In the data rows, 128 means zero.
Here are some numbered points:
162,140,081,210,108,137,131,117,193,131,053,140,122,153,120,130,071,139,188,181,147,134,127,174,190,147,167,146,129,128,150,180,109,082,146,155,194,075,132,168,102,064,151,075,170,165,112,039,141,102,077,149,114,154,115,146,169,171,123,067,134 0
112,143,170,086,105,076,101,088,100,101,167,120,158,140,102,095,119,118,142,096,128,126,115,094,065,101,149,111,137,119,163,066,091,104,120,096,159,147,100,126,090,182,094,141,167,100,131,112,089,151,148,078,095,142,125,135,055,145,097,182,146 1
145,147,114,096,095,142,135,186,094,084,154,114,055,166,126,092,105,138,092,118,105,135,111,163,091,176,149,158,130,065,097,042,172,195,097,114,127,142,166,095,109,149,119,163,101,097,138,142,043,110,156,136,165,106,155,127,118,150,114,196,139 2
095,103,113,212,090,188,160,159,087,140,064,113,081,121,153,174,077,200,122,088,111,108,119,135,115,127,126,146,097,080,087,102,144,114,140,208,075,057,108,111,122,123,061,065,078,155,169,179,092,076,142,136,106,110,123,109,126,124,134,060,124 3
144,170,098,162,210,132,182,115,168,121,118,133,127,098,155,128,150,119,056,092,118,106,153,134,173,144,089,109,127,125,103,156,168,110,174,125,127,132,207,108,202,131,205,151,136,123,127,118,193,100,120,181,131,161,140,153,146,084,143,069,087 4
109,137,179,057,140,101,093,135,182,229,088,119,096,173,113,126,137,089,134,155,122,141,125,138,193,155,130,111,167,117,147,116,124,120,087,156,123,100,107,165,125,134,164,125,139,143,108,128,102,099,107,147,090,103,132,127,065,121,138,098,143 5
120,112,106,052,098,150,114,127,051,109,148,160,143,064,098,119,156,097,119,170,143,111,139,128,140,116,171,164,133,135,182,083,087,159,089,125,197,201,065,164,167,188,072,135,194,134,121,146,119,159,167,059,228,154,160,153,136,140,082,179,131 6
151,099,062,107,137,131,113,176,109,088,177,117,142,102,150,127,137,082,167,171,144,159,129,065,058,086,151,151,079,130,135,132,199,072,169,110,110,165,165,097,143,131,141,172,163,093,114,129,086,164,141,099,129,102,171,094,124,175,148,175,148 7
165,155,125,040,142,115,118,153,125,115,183,122,111,138,154,081,115,075,092,139,153,154,158,093,116,152,116,149,186,135,143,131,153,141,116,084,110,172,157,144,157,155,175,143,116,199,075,137,098,156,115,115,147,100,138,131,074,178,162,186,150 8
112,157,084,143,098,166,128,159,089,109,192,125,188,073,200,128,150,121,132,093,094,160,156,128,079,083,100,124,122,134,102,151,104,132,136,074,091,120,129,086,129,038,085,153,160,096,199,139,135,093,122,117,114,114,133,105,145,119,114,213,100 9
121,117,135,150,116,138,153,118,130,189,073,117,134,159,112,171,104,182,128,128,143,141,098,120,132,123,162,123,063,164,094,156,119,141,134,171,083,099,076,120,092,122,118,107,075,151,114,110,145,124,135,146,120,120,071,099,163,119,138,050,115 10
Which two points above are nearest to each new point? Their numbers follow each, smallest number first.
108,062,199,155,159,143,109,100,098,129,137,137,175,063,145,116,194,128,079,113,132,171,139,103,083,108,091,110,118,114,104,089,117,133,106,086,088,138,078,075,195,133,101,147,124,140,120,111,133,119,125,146,172,111,080,101,144,083,136,171,111 --> 1 9
125,160,096,113,087,148,162,098,121,099,146,179,129,131,094,126,135,141,090,084,143,090,111,164,092,130,116,152,115,137,144,157,132,156,104,065,195,158,126,086,150,118,158,194,139,123,102,129,112,139,171,145,179,146,103,111,154,173,042,189,100 --> 1 2
107,135,132,083,123,123,105,135,088,115,151,135,125,124,126,154,137,101,131,160,112,144,129,102,114,122,130,165,077,105,141,100,162,107,102,098,138,165,120,131,147,157,089,114,172,115,098,095,111,149,129,088,114,122,139,141,099,166,114,192,128 --> 1 7
139,144,197,118,176,052,089,076,183,158,108,111,074,141,136,107,114,102,078,116,125,106,129,143,170,156,117,087,200,111,137,071,126,108,133,160,122,129,136,140,163,188,188,114,093,158,133,112,151,127,119,132,125,149,129,159,092,098,155,090,134 --> 4 5
091,118,216,128,166,106,145,080,121,176,141,078,148,104,128,152,177,167,090,102,099,146,119,122,108,141,102,071,144,129,112,136,131,143,145,133,112,133,098,106,121,175,129,152,107,153,192,105,218,115,103,142,154,122,082,110,138,063,172,043,120 --> 4 10
128,144,177,157,183,147,150,104,112,163,111,066,111,097,141,157,146,160,067,089,077,128,114,117,141,130,095,095,085,078,097,087,159,105,166,171,095,113,131,121,171,207,126,124,082,128,154,165,136,084,155,138,143,175,131,120,083,091,132,105,082 --> 3 4
156,116,195,147,195,071,118,085,191,123,100,078,079,160,133,104,139,091,092,135,125,135,129,143,197,186,138,092,155,099,153,064,113,096,124,177,134,098,151,158,144,209,176,111,100,171,114,119,157,134,107,171,143,145,170,178,075,090,175,081,130 --> 4 5
116,184,123,145,140,081,158,151,185,131,160,112,167,120,140,100,159,114,180,126,166,114,154,120,145,160,106,083,159,134,147,171,139,103,135,142,135,114,201,145,100,123,190,095,120,170,106,108,209,115,121,161,108,170,148,193,156,124,164,096,139 --> 0 4
121,146,090,130,107,117,166,120,130,076,139,125,144,126,131,117,153,146,092,114,119,094,139,149,140,083,085,166,174,143,116,148,130,141,136,127,159,157,064,129,136,131,114,149,159,154,169,143,135,125,109,128,136,093,134,151,132,117,000,113,147 --> 1 9
160,133,204,104,178,078,103,080,202,130,049,112,046,160,126,110,128,081,075,170,139,118,122,124,198,183,147,109,167,109,135,095,157,098,133,157,150,105,150,160,190,184,159,138,093,154,134,093,169,111,124,120,118,194,154,156,060,112,174,088,123 --> 4 5
096,134,209,136,160,122,068,094,112,116,129,166,157,114,112,120,124,151,099,114,142,134,124,103,149,094,133,097,144,123,137,107,106,110,118,074,147,133,085,098,138,132,131,131,138,144,075,122,121,100,109,092,147,154,077,102,090,088,126,136,106 --> 1 5
134,201,083,168,124,071,113,114,196,077,145,142,117,175,111,125,113,095,145,079,095,163,109,130,128,129,141,144,117,114,146,141,166,112,128,067,116,130,214,092,082,073,145,136,154,100,155,137,092,138,109,170,051,143,139,140,083,163,101,148,144 --> 1 7
090,174,115,119,090,120,115,091,132,107,157,158,130,137,073,143,161,148,102,077,112,105,106,146,105,097,115,140,153,123,127,137,127,175,098,108,165,157,119,084,107,041,129,125,134,098,122,139,063,132,143,148,120,153,124,098,101,131,083,165,140 --> 1 9
114,000,145,130,126,147,139,119,125,193,082,137,140,183,115,120,086,194,159,172,116,125,092,254,160,152,171,115,142,146,122,156,103,132,124,172,121,102,102,155,122,108,107,115,104,126,114,108,129,072,143,155,136,133,055,073,184,110,142,085,086 --> 0 10
134,129,049,055,137,067,132,111,118,102,144,130,129,078,108,162,159,074,077,142,120,101,114,120,126,107,169,122,083,153,140,158,157,129,108,055,195,182,120,110,155,119,200,153,128,080,050,138,154,175,182,118,140,149,145,116,133,177,093,168,115 --> 7 8
086,127,135,137,172,119,166,103,176,183,113,117,171,104,123,170,146,183,122,071,131,115,150,100,149,136,070,114,135,094,097,183,118,137,153,127,087,101,155,095,129,101,154,167,107,139,141,120,158,121,092,218,092,136,095,141,145,090,146,049,109 --> 4 10
